(in the rows, 128 means zero)
One turn or mirror swaps these rows in pairs. Which row does each one swap with?
nepid: [116 125 100 169 169 108 109 123 124 124 156 143 127 115 134 122 121 171
 146 109 143 114 119 118  90 100]
guduk: [117 135 116 148 126 129 138 140 114 143 123 149 124  92 148 105 127  89
 122  85 145  96 111 124 126  66]
tofi: [ 84 143  92 182 137 113 119 117 114 129  94 100 116  91 139 143 119 102
 118 110 120 113 106 125 107 109]
dizig: [129 136  63 172 146 117 136 122  95 102 142 132 116 122 109 109  87 125
 126 120 138 114 119 130 102  97]
meso: [ 95 121 118 174 115 147 136 133 146 141 152 137 107  85 140 113 118 117
 147 106 147 111 114  89  97  74]
Kozum: [107 128  95 164 138 114 135 137 131 132 172 130 150 139 107 123 107 159
 102 109 146 121 131 114  95  73]
difa: [103 143  94 163 148 114 119 140 148 139 108 143  93 102 124 142 102 110
 131  90 141 134 137 122  59 101]
rige: [117 160  85 130 125 112 154 117 121 165 138 148 121 129 144 125 128 136
 141  87 134 115 137 118 128  95]
taton: [108 125 106 161 114 100 135 130  86 126 145 141 117 107 133 117 109 170
 141 101 106 111 118 126  99 125]
koso: [112 118 115 168 116 111 153 130 144 129  76 139 119 113 145 119  90 129
 150 113 144 125 102 109 102 113]
beza: [ 90 149 112 151 137 113 143 148 128  98 132 150 104 118 129 142 117 109
 116 114 120 123 163 113  92  99]
zuru: [119 146 105 154 170  86 122 140 115 128 105 157 128 131 106 139 120 115
 116 112 128 114 119 139 101 122]
nure: [ 95 137 132 164 147 115 105 118 134 140 137 119 134 119 138 116 113 117
 134 147 133 149 121 102  82  86]
Domam: [110 136  93 163  76 122 118 133 141 142 148 134  98 131 130 112 113 106
 140 109 138 115 157 115  98  92]
biba: [115 114 119 173 110  96 154 156 115 151 137 101 115 123 145 125 127 118
  94  87 131 122 138  95 116 101]
lalo: [117 134  82 157  75 110 133 122 135 174 146 136 133 109 140 119 129 119
 134 124 138 140 109 127  93  90]
zop: [139 127 106 182 133 105 145 148 123 153 134 114 102  96 121 109 110 100
 119  80 150  87 111 108  83  72]
Zele: [ 93 137 140 149 139 124 119 117 122 137 120 128 132 121 123  86 110 135
 105  93 107 107 142 131  88  94]
Nos: [109 135  86 158 166 101 169 128 142 117 108 136 126 144 125 115  95 146
 123 114 121 103 110 106 104 105]
kemot: [140 102  80 192 129 135 135 125 124 142 124 137 124 101 116 134 115 125
 128 144 130 106 107 139  87  73]
bar: [115 149  85 169 110 114 134 111 122 124 165 150 141 133 157 111 115 117
 112 141 138 136  97 114  87 103]
tis: [101 112 108 161  96 107 127 139 139 170 135 145 124  88 144 126  74  93
 102 102 130 107 128 126 101  79]
batu: [110 117 106 160 148  76 149 141 111 175 130 116 121 108 117 125 113 120
 129 104 118  87 129  96 124 115]
fones: [ 97 125  92 179 127 115 145 144 104 166 141 103 125  97 162 135 132  98
 128 104 143 108 101 100 110 114]
Posob: [ 89 120  93 163 123 104 101 131 120 105 154 142 142 116 121 122 138 109
 146 121 116 118 102 126  93 103]
Neb: [111 148  84 162 133 111 125 135 128 114 112 163 147 105 126 123  75 105
 136 112 176 107 125 121 103  96]
Kuvib: [103 135  88 171 152 104 141 119 129 134 120 141 153 134 145 119  75 145
  98 113 141 135 151 108 101  88]
sabes: [107 134 100 174 150  88 106 129 151 126 153 134 129 155 122 123 120 113
 105 114 138  99  96 111  90 115]
sekog: [137 141  82 192 118 102 140 154 111 155 118 132 100 112 134 152 127 137
 119 101 152 105 132 143  88 113]
mun: [123 110  91 165 108 121 121 100 152 117 155 153 110 127 137 129 112 125
 119 124 140 143 102 130  97  82]
Dure: [127 150 120 182 131 154 153 144 107 152 140 126 136 109 151  85 116 127
 113 113 136 118 109 120  79  98]
kivar: [124 120  95 137 147 115 150  99 140 164 154 136 111 130 141 108 114 121
 136  92 127 125 146 103  86  81]
fon: [114 124 105 167 129 108  95 131 139 140  82 138 105 128 129 124  82 132
 116 123 129  94 111 108 111  93]
Gubip: [125 138  81 163 136  82 122 141 113 144 108 180 125 136 107 147  98 136
 123 114 127 117 134 125  92 101]
sibid: [112 137 141 166 125 116 155 136 145 142  75 140 137 111 118 118 136 124
 111 115 134 115 118 122 103 101]
mogil: [110 140  79 165 152 103 127 127 125 139 174 147 102 108 149 117 111 156
 115 114 169 114 123 118  96 103]
tadi: [115 133  65 167 116 105 151 136 130 125 107 136  76  96 131 120 112 130
 130 109 150 103  96 118 101  80]
mele: [ 86 133 102 202 106 113 150 143 110 163 116 112 113 111 132 156 101 132
 117 116 138 126 144 105  99 102]
buf: [124 110 156 158 123 107 150 125 122 160 103 140 133 102 110 127 122 102
 122  94 123 125 115 125  99  93]
Vap: [117 108 118 166 140 104  86 125 136 150 140 149 163 114 141 122 122 105
 111 103 111 111 136 122 110 106]
zib: [108 139 122 165 123 108  98 140 136 113 162 154 159  98 119 123 120 115
 119 112 141 106 123 122  87 124]
Pafin: [113 127  71 175 102 116 140 140 140 158 151 134 159 141 131 111 111  99
 122 118 102 111 117 119  97 120]
Nulu: [109 114 118 163 146 112 165 137 152 137 105 162 132 124 153 124 128  94
 108 117 140 123 107 120  92 127]
zavu: [117 132 142 147 141 128 149 128 106 140 145 144 140 112 135 104  87 116
 112 117  98 133 106 127 104 106]
Tezu: [125 136  84 175 144 134 119 115 136 146 112 141 125 113 128 165  98 125
 123 106 124 131 123 164  92  99]
Dipo: [113 116 100 160 127  97 149 143 135 173 127 136 105 108 148 140 117 116
 135  73 130  85 125 104 135 108]
mav: [136 121  72 181 114 128 134 127 149 101 136 150 109 112 126 138 103 118
 115 123 117 131 134 140  94  89]
defis: [119 139 120 168 114 111 168 131  94 172 128 131 150  93 123 117 108  94
 115 106 110 104 109 118  92  91]
Budav: [139 145 117 160 134 106 148 153 133 153 151 116 122 110 162 132 114 105
 132  85 113 139 127  99 110 114]
ponu: [114 136 103 166 114 112 120 137 144 153 158 134 156 110 125 119 100 174
 124 112 130 101  90 121 100  87]
Vuta: [110 123  81 162 160 113 128 134 111 137 161 146 174 117 136 114  89 126
 126 116 154 103 107 115 100  97]
Pip: [100 144  92 167 136 109 156 126 117 138  93 139  72 112 148 129 118 143
 115 103 123 124 105 101  94  87]
pim: [107 102 138 171 103 107 117 127 109 166 147 145 108 128 132 122 112 151
 119 115 131  93 121 120  91 121]
tak: [105 132  94 157 103  99 120 132 124 131  95 134 126 104 127 117 127 147
 104 122 132  87 147 122 109  63]
nezug: [121 138 102 158 118 131 135 119 142 138 134 107 120  81 141 109 126  94
 120 100 122  96 117  94 125  73]
defem: [ 90 150  95 162 119  95 156 134 113 158  97 127 121 121 124 119 137 107
 106  93 157 104 110 127 108 128]

Swapped with zop: sabes
Swapped with guduk: Posob
Swapped with mav: sibid
Swapped with nure: tis
Swapped with zib: nezug
Swapped with batu: mogil
Swapped with nepid: Dipo
Swapped with lalo: zavu

One turn or mirror swaps these rows in pairs. Which row does each one swap with?
namus: [128 135 138 141 139 169 137 123 134 134 109 126 142 145 127  91 124]
Mit: [131  96 143 121 123 112 150 114 123 131 120 147 132 129 132 122 178]
tob: [120 130 127 140 134 142 138 126 144 118 119 146 148 179 117 106 123]
zozo: [126 156 118 116 116 133 123 134 142  93 109 133 103 127 129 102 136]
luse: [132 113 108 156 142 114 139 149 134 150 148 121 125 127 131 156 142]
vaku: [119 112 132 138 127 124 107 118 130 126 116 170 124  99 103 138 130]
natu: [128 105 153 147 121 138 155 124 105 138 118 135 128 121 136 142 161]
rogom: [119 122  85 118 106 127 152  97 122 116 162 145 124 131 130 105 125]
Vapi: [132 112  80 141 138 129 124 139 133 156 119 171 118 130 139 127 140]
Vabel: [147 141 126 121 106 136 137 108 144 131 163 108 145 132 145 116 118]
zif: [130 104 148 146 121 144 154 130 102 127 114 142 124 119 130 139 163]
Torif: [145 138 132 133 113 139 145 106 139 131 165 106 138 122 148 113 116]
ribo: [133 105  72 131 134 122 123 131 137 150 124 160 121 135 150 129 133]
tonor: [106 141 136 130 135 113 154 146 147 130 124 143 105 131 160 133 116]
Zek: [136 115 108 154 133 127 137 158 130 153 139 115 133 124 133 156 140]
Vado: [126 101 143 116 122 103 149 117 123 131 125 144 136 134 124 123 175]
Dul: [128 141 139 143 138 164 134 126 129 133 117 118 149 154 128  97 127]
gomo: [129 106  87 148 125 121 132 123 103 138 146 114 128  97 123 113 137]
gok: [124 129 134  95 128 124 121 145 110 129 150 138 158 113 121 119 126]
nul: [124 127 107 107 139 136 147 162 111 123 165 127 133 140 138 125 137]
Viful: [119 116 133 135 131 125 114 123 133 125 122 172 124  94 102 137 131]
dusin: [122 132 132 137 136 131 134 128 150 119 122 149 147 180 125 108 126]
nikom: [149 117  99 141 146 114 116 141 145 131 114 131 143 106 101 118 142]
Lanog: [128 147 110 121 104 139 128 120 140  88 118 141 113 126 127  89 137]
Kalez: [128 116 128 116 129 138 154 114 144 164 152 141 127 121 157 132 111]
Getu: [131 146 139 143 142 168 128 126 129 134 115 111 139 136 131 100 125]
beb: [127 127 100 118 136 140 146 162 110 130 162 120 130 145 139 130 135]
Kol: [120 154 116 122 116 134 120 129 140  90 111 130 103 129 128 101 141]
vez: [139 144 124 142 108 118 158 109 162  88 137 134 128 128 127 114 133]
valod: [118 106 138 138 134 123 116 125 127 124 114 168 138  95 105 134 135]
zed: [129 114 151 150 120 147 148 127 103 133 120 131 124 111 132 150 154]
natus: [157 110 110 137 140 105 118 140 145 133 114 144 147 115 103 133 145]
sib: [135 129  94 158 100 144 130 118 143 130 127 134 131 127 164 128 105]
risek: [121 121  92 123 110 130 154  96 118 121 170 143 128 139 134 109 127]
pap: [124 104 115 145 132 122 116 127 134 130 111 176 117 103 105 133 137]
gine: [123 151 125 124 116 133 131 132 141  90 102 127 110 133 133  98 132]
Lut: [126 136  95 118 100 136 153  99 117 115 156 149 120 128 129  96 131]
nomep: [132 107  74 129 132 124 128 133 135 159 127 151 124 143 150 132 139]
nop: [144 138 123 147  98 122 153 107 155  87 132 141 125 117 133 126 126]
Tuto: [125 118 131 111 129 132 156 123 148 162 144 148 125 124 154 135 108]

Swapped with nikom: nop
Swapped with pap: Lanog
Swapped with beb: Kalez
Swapped with tonor: gok

